Each row is where one point has got to under a steady rotation. How many ticks took it there?
The counts run from 0 to 216.
[-4, -13, 15, -4, 8, 9, 1, -16, 18, -18, -26, 29, 7, 18, -3, -6, 5, -16, -8, -14, -24, -5, 9, 3, -13, 4, 2, 5, -32, -2, -1, 3, 27, 9, -7, -16] -> 92
[-3, -1, -17, -12, 6, 12, -1, -33, -13, -26, -16, -1, 4, 6, -23, -2, 12, 4, 10, -2, -22, 0, 4, 1, -2, -18, 15, -4, -10, 4, -14, 12, 3, -4, -19, -35] -> 176
[2, -14, -32, -18, 16, 1, -4, 6, 4, 15, 4, 24, 5, -24, -12, -7, -19, 19, 2, 0, 14, 14, -1, 2, 3, -10, 24, -8, 0, 13, 18, 5, -3, -14, 9, -12] -> 171
[-10, 4, -18, 25, 9, -15, 9, -15, -3, -30, -3, 2, -15, 8, -10, -16, -8, -6, 2, -11, -19, 11, 7, 12, 23, -2, 1, 1, -22, 11, 3, -18, 21, 18, -5, 0] -> 101
[9, -13, 10, -9, 19, 20, -19, -9, 6, 8, -11, 28, 39, 1, -6, -3, -29, -15, -20, -7, -15, 5, 6, -1, 0, -4, 1, -7, -5, -5, 25, -3, 3, -5, 15, -16] -> 181
[-4, -7, -3, -3, 7, 7, 16, -2, -2, 15, 14, 27, -23, 15, -13, -15, -31, -10, -12, -20, -3, 8, -1, 2, 9, -1, 23, 10, -16, 11, 15, -8, -3, 20, 18, -4] -> 127
[1, -2, 7, -12, 3, 12, -11, 18, 31, -7, -4, 17, 31, -23, -14, 4, -2, 5, -6, 2, -13, 25, -1, 5, 9, -14, 11, -29, 6, 3, 15, -10, 12, -24, 9, -2] -> 78
[-2, 10, -13, -3, -3, 7, 5, 1, -9, -24, 2, -3, -5, 0, -40, -6, 3, 6, 14, 3, -31, 28, -1, 3, 11, -1, 25, -5, -8, 12, -10, 3, 4, 10, -10, -32] -> 85
[2, 8, -15, -2, 27, 1, -10, 8, -13, 14, 3, -3, -2, -4, -34, -8, -24, 0, 4, -9, 7, 17, 10, -5, 33, 6, 20, -6, 11, 3, 23, 2, -11, -3, 4, -20] -> 143
[10, -11, 9, -22, 11, -20, 28, 15, 21, -2, -4, -3, 23, -3, -8, 10, 14, 0, -5, -28, -12, 0, 29, -10, -5, -3, 2, -12, -15, -2, -11, 13, 21, -4, 3, -14] -> 3
[-4, -4, -38, 12, -5, -7, 9, -20, -16, -4, -4, 31, -5, 18, 10, -7, -12, 16, 2, 7, -14, -6, 6, 7, 6, -18, 16, 2, -17, 10, 16, -26, 11, -12, 8, 7] -> 72
[13, -5, -9, 0, 5, -2, -11, -13, -2, -13, -8, -11, 33, -24, -16, -9, 8, 13, 0, -5, -23, 19, 6, -8, 12, -12, 10, -24, 4, -3, 8, 8, 17, -7, -3, -32] -> 178
[7, -8, 10, -26, 14, -14, 11, 35, 8, 13, -10, 16, -1, 2, -38, 3, -9, 12, -15, -7, -17, 10, 17, -10, 14, 12, 11, -9, -14, 17, 7, -6, -7, 8, 9, -16] -> 96
[-14, -11, -19, 10, 4, 14, -10, -30, -17, -18, 1, 5, -3, 1, -19, -20, -18, 4, 6, 5, -2, 16, -11, 21, 18, -11, 23, 19, -7, 6, 24, 10, 2, 3, -7, -17] -> 174
[13, -5, -6, -24, 22, -2, -8, 1, 19, 13, -13, 30, 12, 20, 1, 2, -33, -8, 5, -24, 2, -11, 12, -1, 1, -4, 2, -17, 2, 3, 4, 4, -1, -18, 17, -8] -> 153
[12, -14, -10, -12, 16, -12, 20, 18, 15, 25, 11, 22, 11, -9, -2, -2, -25, 11, -4, -22, 13, 13, 1, -6, 2, -2, 21, -5, 2, 4, -1, 7, 11, -4, 24, 1] -> 125
[0, -8, -3, -23, -5, 7, 14, -22, -2, -21, -10, 1, 24, 10, -14, 8, 6, 1, 11, -20, -16, -10, 18, -5, 7, -8, 17, -11, -1, -13, -12, 16, 6, -25, 3, -15] -> 30
[-16, -16, 8, -22, -2, -1, -3, 13, 26, -14, 10, -8, 7, -8, -38, -9, -7, 6, 12, -14, 13, 16, 15, 12, 32, 7, 13, 7, 1, -1, 2, 23, -8, -17, 6, 3] -> 21
[-3, -1, -44, 19, 0, -15, 5, -5, -11, -12, -1, 16, 3, 5, 9, -7, -27, 17, 6, 5, -2, 9, -5, 6, 10, -10, 18, -8, 7, 22, 16, -27, 15, -6, 9, 6] -> 71
[-13, -1, -5, 0, 23, 2, 7, -1, 8, 3, -1, 35, -30, 21, -12, -12, -27, -15, -1, -24, 5, -3, 7, 6, 11, 3, 0, 7, -15, 16, 3, -8, -4, 10, 5, -9] -> 8
[-12, -4, -24, -3, 5, 5, 1, -40, -6, -27, -12, 2, 1, 3, -12, -6, 5, 8, 12, -3, -5, 1, -4, 10, 2, -10, 22, 15, -10, 13, -1, 14, 17, -4, -17, -18] -> 175
[1, 13, -11, 5, 8, -15, 22, 3, -15, -12, 7, -24, 8, -1, -25, 2, 9, 8, 3, -13, -4, 6, 28, -10, 39, 3, 13, -17, 0, -2, 14, -24, 2, -12, 0, -2] -> 13
[5, -1, 17, -25, 1, 14, 16, 22, 23, -2, 4, 13, 8, 0, -19, 3, -7, -6, -4, -23, -16, 12, 9, -8, 2, -3, 13, -22, -8, -6, -21, 16, 7, -14, 18, -15] -> 123
[3, -4, -30, 13, 7, -4, 2, -27, -7, -4, 5, 18, 19, -1, 18, -10, -13, -1, -1, -15, 0, -1, 20, 6, 15, -24, 10, -16, 1, -4, 20, -24, 11, -22, 17, 5] -> 163
[6, 5, -27, 10, 6, -1, 6, -8, -14, -4, 2, 9, 15, -1, 1, -4, -20, -2, 3, -12, -19, 6, 7, 5, 24, -18, 14, -34, 7, -4, 15, -31, -1, -21, 17, -6] -> 162
[-11, -10, 10, -31, -3, -11, 6, -7, 13, -21, -19, 4, 21, 8, -12, 8, 22, 11, -8, 5, -16, -7, 33, 6, 10, -6, -6, -11, -23, -1, 11, -13, 1, -14, -7, 3] -> 195
[-15, -12, -18, -6, -12, -11, 17, -7, -9, -33, 11, -13, 3, 7, -30, 4, -10, 25, 5, -7, -6, 0, 9, 6, 28, 4, 17, -7, 25, 18, -2, -1, 2, -11, 10, -13] -> 159
[0, 8, -32, 13, 21, -10, 0, -18, -18, -8, -23, 23, 0, 21, 7, 5, -3, 5, 1, -4, -8, -15, 12, -2, 0, 2, 7, -5, -8, 15, 17, -32, 14, -3, 4, -8] -> 191
[4, -14, -8, -29, 6, -30, 16, 12, -9, -4, -14, 7, 4, -1, -27, 7, -1, 27, 5, -2, -12, 7, 16, -5, 10, 6, 12, -2, 2, 25, 1, -4, -2, 6, 4, -28] -> 187
[-2, 10, -5, -11, -6, -17, 25, 5, -18, -17, 3, -15, -11, 3, -29, -4, 8, 4, 7, -15, -19, 2, 31, -9, 37, -8, 4, -14, -9, 1, 1, -23, -4, 3, -7, -10] -> 12
[1, -6, -30, -20, 15, 3, -8, -4, -12, 20, 2, 29, -5, -3, -11, -8, -21, 8, 0, 4, 10, 9, 2, -4, -5, -10, 33, 6, -8, 14, 26, 1, -19, -7, 0, -12] -> 172
[-2, 11, -4, -30, 25, -6, -2, 21, -8, 14, 6, 3, -11, -2, -35, -5, -12, 3, 8, -10, 1, 11, 19, -13, 23, -1, 14, -6, -4, 0, 15, 7, -23, -3, -10, -19] -> 142
[-9, -36, 2, -5, -2, 4, 5, -16, 8, -3, 11, 30, 2, -9, -12, -14, -33, -5, -25, -25, 8, 1, 0, 18, 11, -10, 3, 13, -2, 12, 11, 6, -3, 6, 18, -2] -> 36
[10, -8, 0, -3, 7, -5, -8, -4, -16, -18, -7, -14, 37, 11, -16, 5, -6, 7, 4, -2, -22, 2, 21, -9, 33, 7, 13, -23, 14, -6, 16, -2, 7, -15, 7, -16] -> 59
[2, 18, -27, 11, 14, 5, -17, -32, -10, -6, -8, 6, -15, 22, -4, -16, -22, -20, 13, -18, -16, -2, 12, 4, 15, -4, 5, -1, -22, -4, 3, 0, 3, 5, -11, -15] -> 146
